(in the rows, 128 means zero)
One turn or mirror swaps these rows in pairs. Which row does each one swap with?
muvin: [169 143 113 110  74 121 152 114 130 141 118 123 109 103 165 142 129 114
 167 117 134 132]
zefuf: [145 146 140 123  77 150 112 118  66 119 122 132 136 102 155 125 116 151
 187 112 130 113]
ligu: [139 136 107 108 103 177 120 103 123 121 102  88 104 122 121 124 132 105
 170 126 141  98]
pov: [125 134 110 130 112 164 129 114  82 119 128 132 120 141 122 140  92 145
 147 108 138 129]
Somo: [138 148 143 123 119 134 131 125 148 135 115 127 124 157 139 133 115 120
 143 115 112  96]
luvuz: [142 124 117 103 108 185 117 127 104 129  98  76 134 121 113 147 118 118
 168 122 125 124]
Biren: [142 115 117 142  94 141 150 145 121 119 101 136 117 123 154 153 122 137
 136 154 137 152]
daf: [159 142 149 118  72 137 114 127  75 122 121 134 134 103 134 125 128 156
 186 106 125 115]
vugo: [128 138 130 122  72 153 109 144 115 113 108  83 115 103 148 102 137 146
 136 152 139 110]
bamo: [159 175 149 125 104 142 122 163  86 119 122 127 127 132 122 135 137 128
 160 158 135 122]
bonet: [130 115 135 136  78 137 104 131 122 125 116  91 134 101 135 104 125 138
 129 155 141 132]
deg: [142 128 112 111 107 173 123 105 113 123  98  89 127 118 106 149 118  94
 158 130 121 113]
zuzat: [149 171 159 118 103 152 112 163  95 120 125 122 138 128 124 134 144 119
 146 148 141 130]
seba: [171 148  99 106  67 116 143 104 131 132 110 125 126 124 150 147 127 127
 159 121 129 134]
Duf: [147 117 118 154 106 151 157 150 105 127 116 143 119 106 152 144 120 129
 133 143 138 144]
Puvid: [131 140 109 123 129 157 140  93  94 124 111 118 138 132 132 135  97 149
 147 102 126 137]
zifu: [148 156 140 126 119 127 130 115 141 137 115 130 119 155 140 131 116 122
 146 118 118  91]
mune: [154 145 143 118  77 147 130 135  75 116 113 136 142  89 136 135 118 164
 184 111 129 110]
gavu: [171 147 119 106  80 108 155 103 132 146 101 116 128 105 134 151 119 128
 161 116 133 128]
dibi: [126 124 132 134  78 137 105 134 118 118 121  97 126  95 124 110 137 150
 118 149 123 122]
kop: [139 120 109 112 109 168 116 115 114 132 106  80 122 122 104 135 113 108
 174 121 123 126]
zuf: [131 118 128 134  88 143 114 121 135 131 123  99 134  99 135 103 141 143
 120 143 150 129]
Riput: [148 171 148 119 107 148 120 161  91 115 128 130 133 133 115 130 138 124
 154 160 140 131]
duz: [152 146 148 130  83 133 124 120  75 125 106 129 152  90 124 132 119 162
 180 119 133 112]
Kipo: [166 148 111  98  82 116 158  95 132 133 110 131 129 102 152 141 120 125
 160 114 140 124]
vus: [150 139 135 143  67 151 125 131  70 120 116 137 149 104 132 127 120 147
 180 113 131 104]
giva: [158 145 113 102 125 175 131 156 137 116 114 124 103 101 125 138 124 148
 144 134 102 129]
mesaf: [145 119 123 106  96 170 128 118 113 136 112  94 111 117  92 129 121 103
 167 113 130  97]
zedu: [162 138 116  97 118 168 106 157 124 118 106 132 106 103 135 140 126 160
 148 147 107 122]
Gup: [143 149 142 121  80 146 119 133  63 127 104 140 131  95 142 133 132 148
 170 102 140 104]
zaze: [151 150 151 123  72 156 120 125  78 121 120 130 147 102 137 116 118 162
 181 117 132 104]
naton: [150 143 111 100 125 164 135  94 115 118 119 136 144  98 152 109 110 125
 126 137 140 103]
Kur: [140 151 132 114 121 181 130 118 116 111 118 138 142 100 141 113  96 124
 114 144 143 106]
gadom: [143 152 111 114 124 167 139 123 113 130 119 134 136  98 140 109  97 110
 119 135 147  94]
mazef: [132 133 125 114  65 141 116 141 110 118 112  88 126  98 132 101 128 132
 125 159 146 131]
ril: [173 132 123  97 103 177 130 170 116 121 114 122 107  88 132 137 126 157
 148 128 112 118]
Zevi: [151 177 147 120 105 146 108 158  88 115 122 129 141 134 125 126 137 132
 162 156 138 121]
ropat: [138 155 141 121 127 138 123 122 146 136 116 122 129 149 140 132 133 114
 142 107 112 102]
Fugev: [140 133 110 116 117 162 120 108  90 119 125 133 118 140 139 153  91 151
 140 114 126 140]
tefiz: [133 112 115 114 106 171 114 105 125 123  93  97 115 120 110 126 122 114
 175 117 118 103]
fus: [151 155 135 124 113 131 132 129 152 142 116 126 122 151 139 132 121 113
 147 113 121  95]
ras: [168 131 112 101 109 171 134 161 127 112 111 131 107 111 129 139 149 150
 146 140 101 112]
Tuver: [159 151 109  97  84 113 143 106 121 138  94 132 115 109 161 147 140 123
 153 110 137 126]
leg: [159 118 141 141  88 153 146 149 116 126 104 130 117 102 135 149 124 146
 134 142 148 157]
tezof: [146 150 119 102 108 174 136 111 102 111 124 135 145 118 142 113 107 124
 112 137 142  88]
dore: [131 126 130 109  80 129 110 126 113 116 106  93 141 107 143 103 138 144
 133 169 122 123]
Nise: [174 152 113 100  78 125 161 106 143 139 107 118 124 112 150 136 133 119
 169 126 131 129]
gide: [170 148 121 106  76 112 158 104 122 138 109 121 133 111 156 134 127 107
 164 115 132 125]

Swapped with ligu: vugo
Swapped with zuf: luvuz
Swapped with Riput: Somo
Swapped with bamo: zifu
Swapped with giva: Kur
Swapped with dore: mesaf

One turn or mirror swaps these rows in pairs. Which row does each one swap with?
zez: [137 101 114 134 130 126 134 145 126 107 136 129 173 102 121 141 158 139
 131 126]
zubo: [136  94 134 115 144 144 110 109 130 156 130 135 127 152 126 121 111 127
 120 154]
Reme: [149 122  93 149 121 145 117 100 135 144 159 113 134 125 128 129 141 150
 152 125]
sim: [138 125 132 135 117 169 168 108 133 161 144 125 128 135 131 138 125 148
 147 130]
Boduv: [ 88 135 161 127 133 126 111 118 120 110 110 137 139 122 126 132 126 140
 132 123]
Batoz: [142 156 115 153 114 115 119 135 122 110 151 131 103 112 132 132 160 132
 121 112]
gof: [141 125 130 146 127 111  81 110 129 116 103 125 132 120 127 133 130 122
 122 126]
vura: [131 118 126 127  95 121 117 115 162 150 132 130 113 151 122 127 109 142
 122 162]
soso: [127 119 126 155 128 134  95 121 132 105 109 129 165 141 135 135 124 127
 135 129]
Dev: [163 120 127 122 129  80 165 131 124 154 127 127 134 127 125 123 145 134
 132 121]
kud: [144 136 151 133 130 116 191 126 134 109 126 136 144 131 136 128 130 139
 121 124]
fiv: [121 116 137 136 115 141 136 104 144 159 126 133 148 163 139 129 101 134
 115 147]
lora: [156 130 149 145 108 125 113 117 103 116 142 129 115 130 133 127 155 132
 151 105]
tozur: [141 121 131 154 103 105 117 146 133 124 136 118  90 134 130 128 104 133
 108 127]
galu: [138 129 127 126 122 106 147 114 132 109 117 104 150  94 122 146 156 157
 134 137]
rik: [140 134  98  93 119 144 156 121 138 111 175 130 129 129 130 135 134 141
 125 126]
zif: [128 130 122 122 111 145 117 145 147 151 166 130 146 142 112 127 104 152
 127 146]
tudiz: [101 125 132 131  93 126 141  92 139 141 113 139 135 145 120 116 116 131
 106 109]
fuf: [ 97 137 140 111 121 168 153 139 127 121 114 124 126 121 135 125 121 126
 110 130]
lanu: [112 126 124 125 121 132  95 120 143 134 116 132  90 129 123 145 137 165
 120 115]
gozig: [142 120 171 143 131 130 149 129 119 128 119 126 117 121 129 118 163 117
 148 125]
bibaz: [106  92 121 120 153 108 125 128 107 156 131 139 121 142 143 134 145 145
 112 119]
beliz: [136 122 116  84 125  96 153 114 121 135 167 131 128 147 129 136 127 148
 134 133]
rifez: [139 136 115 145 116 146 150 137 138 132 164 130 117 151 126 116 121 146
 163 138]
bek: [ 99 109 119 117 132 152 130 108 136 154 140 133 144 158 133 139 110 136
 114 146]
lol: [169 116 113 105 147 107 146 127 128 154 151 151 140 134 136 119 121 140
 116 138]
kibi: [167 129 150 131 124 137 101 128 133 114  97 137 127 133 118 128 141 130
 105 127]
nikub: [139 133 178 128 128 115 113 137 130 134 110 131 151 119 129 130 142 124
 114 123]
Tunad: [111 116 104 110 104 137 154 141 121 114 151 131  97 153 117 121 112 147
 124 129]
sizad: [125 127 113 158 119  94 117 126 124 125 113 129  97 116 134 148 145 149
 107 133]
gego: [138 130 143 140 123 115 157 132 126 109  83 121 105 114 129 133 133 137
 113 121]
nazo: [143 122 108 131 128 133 117 166 103 132 146 118 132 149  98 116 130 159
 132 126]
sadu: [123 128  95 112 129 130 148 150 118 122 148 122 149 118 116 125 162 161
 146 129]
Kub: [144 126 136 118 136 107 134 113 152 138 126 124 133  99 146 154 149 115
  96 120]
fiped: [138 117 145 126 141 128 138  94 115 150 136 130 142 137 152 134 161 114
 138 104]
konuk: [135 129  76 132 106 126 124 114 142 133 103 128 150 115 128 115 129 127
 131 123]
soka: [154 125 142 121 130 130 159 147 124 150  93 123 153 144 117 127 138 120
 121 119]
kat: [145 121  91 137 113 128 177 114 141 120 129 122 115 125 118 128 123 106
 113 132]
Teba: [118 129 129 128 124 143 184 120 135 162 152 134 118 118 123 139 133 117
 114 122]
sogen: [150 112 123 110 121 128 138 146 132 104 164 124  98 118 103 129 138 149
 139 138]
zubeg: [118 106 130 131 126 157 137 134 132 135 149 141 145 160 102 138  94 145
 117 122]
zaf: [121 123 114 133 158 123 144 135 104  99 141 129  94 129 136 142 151 137
 111 120]
nedes: [111 129  96 124 124 125 126 116 132 123 187 127 144 116 125 131 123 144
 105 127]
niv: [ 90 130 101 101 109 136 158 111 126 140 127 149 122 128 124 129 120 117
 117 127]
gov: [125 122 141 129 128 135  71 122 121 114 120 127 124 120 122 134 131 133
 138 126]
gil: [156 113 148 145 136 100 159 113 126 115 136 114 127  99 127 148 144 139
 109 115]

Swapped with gozig: rifez
Swapped with gov: fiv
Swapped with lol: zez
Swapped with gego: Tunad
Swapped with vura: Boduv
Swapped with Dev: sadu

